Each path below is one point turned by a fixed rotation once a step. After each direction that follows a path, write how fast that rotation turns it, in degrees per step (0 if it stays still).
Each turn is a multiple of 5 degrees from 10 to 175, or 0.
Each row of a path follows its step; steps can be skipped.
Rotation 1:
step 1: [  0  -5   3  10  10   0   2   9   6  14  13   5  -8   4   1  -4  15  13
   0  -5   5   6  -4 -18  -8   8   1   7 -19   2  -3  -6  17  23   6  -5
  -6   4  -2  10   0  15  -8 -11  -4 -10 -16 -13  -7 -16  -6 -15]
step 2: [  0 -18 -11   9   0  -1   8   0  -1   3   8  -6  -9  -7   2  14  -4  -6
  20  -2  -2   1  -8   9  20   1  -8  -9 -18  -1   0 -13   1  10   5   2
 -18  -9 -11  -1 -13  25  11  -5   9  14   3  16  -7  -2   0  -4]
step 3: [ 13  -6  -3  -3 -15   8  -6  -6   2  -3 -10 -10 -12   4   0  13   1   5
   2  -3   8  10   2   3  -4   2   5  -4 -13 -19   1  -5   8   4  25  -6
  -1  -6  18  -4  -5  -6 -20 -11   4   9  -2   8   5 -11 -25 -17]
step 4: [  5 -13 -11   6  15   3   0  11  -8   5  -3  -6 -19 -20  -1  -2   3 -15
 -18   5  21   4 -13  -9   8   5  19  -4  -3  -2  -4  -7   2   3   1  -3
  -8  -8 -12   5 -13   2 -14   6  -9   7  -2  -3  20 -10   3  -2]
step 5: [ 10  -3   8  -4  10 -12   0  -1   6   5   7   5  -4 -14  -6  17  -9   0
  -1  -7   2   2   0 -17  -6  11  -9 -11   6   5  14   3  15 -10  18  14
 -12  -8  -5  -6   9   7   8 -12   7  24  -1  -2  22   0 -10  -5]
step 6: [ 11  12  10  17   6  14   6  17   1   5  -5 -26  -3 -18   2   9   7   3
 -11   1  10   6  -7   6 -12   5  -3  -1  -6   6 -23   4  12  -1   0 -16
  -9  -3   5   2   9  -1   3 -15   3  14   7   5  -3   4   0  -5]
step 7: [ -3 -18  10   0   8  -7  -7   2   5   5 -12  -6   2 -15  10   4 -17   7
  -2  -7  25   1   9   1   8   7  18 -19  -8   4   5   6 -11  -4  -5   4
  -1   5   4 -14 -13 -11  11  -6   6  18  17   3  -3   0  11  -8]
step 9: [ -2   0 -10   5  26   1  19   9  -2 -20  -2 -13   2  -5  -8  15   8   0
 -15  14   4 -13   5  11   2  10   8 -10  -1  13  10   2   1   0  -8   1
   7   2  -3 -10   3 -13  11  -9   1  -3  13 -10  10   9   0  15]
step 10: [  2   6   6   1  10   4  -1   6   2  13   8   3  22   3   8 -13   7  11
  -4  -5   8  -6  -3 -10 -16   6   4   4  -4   9  31  13   5  14  -4   7
   1   7   7 -19   7  -7  12 -18  -5   0   6   0  -6  -1  -7 -13]
step 11: [ -4  -3  -6  15   4   9   6  -5   0   6   8 -10  -4   5  -6  -8   8  -7
   4  10  -2 -13  -1  20  -1 -15   5   2   3   2   7  13 -14   9  -5 -29
  -3  -5 -11 -15   4   8  25  -1   2  11   8   9  -8   9   9  -5]
Speeds:
[-3  5  0  6  2 -1  0  3 -2  7  2 -3  2  2  0  1  2  1  5 -4  1 -1  0 -7
  1 -3 -2  0 -3  4 -2  0  3  1  1 -1  1  3 -1 -4  4  3  0  0  4  2  2 -1
 -1  2  0  3] : 80
[-1  4 -1  1  3  5  2  3 -1  2 -1 -5 -2 -3  6 -4  4 -2 -2 -2 -3 -1  2  1
  0  1  0  0  6 -2 -2 -1  0  3  5 -1 -4 -5 -2  2  0 -1  0  3  1 -4 -2 -1
 -4  0  3 -2] : 155
[-2  4 -1 -4 -3  0 -2 -4  0 -4 -2 -7  0  0 -3  7  2 -1 -2  4  0 -3  2  1
  1 -3 -4  1 -2  2 -5  2  2  1  0  2  0 -5  2  0  2  1  0 -3  2 -5  1  2
  1  4 -3 -1] : 120
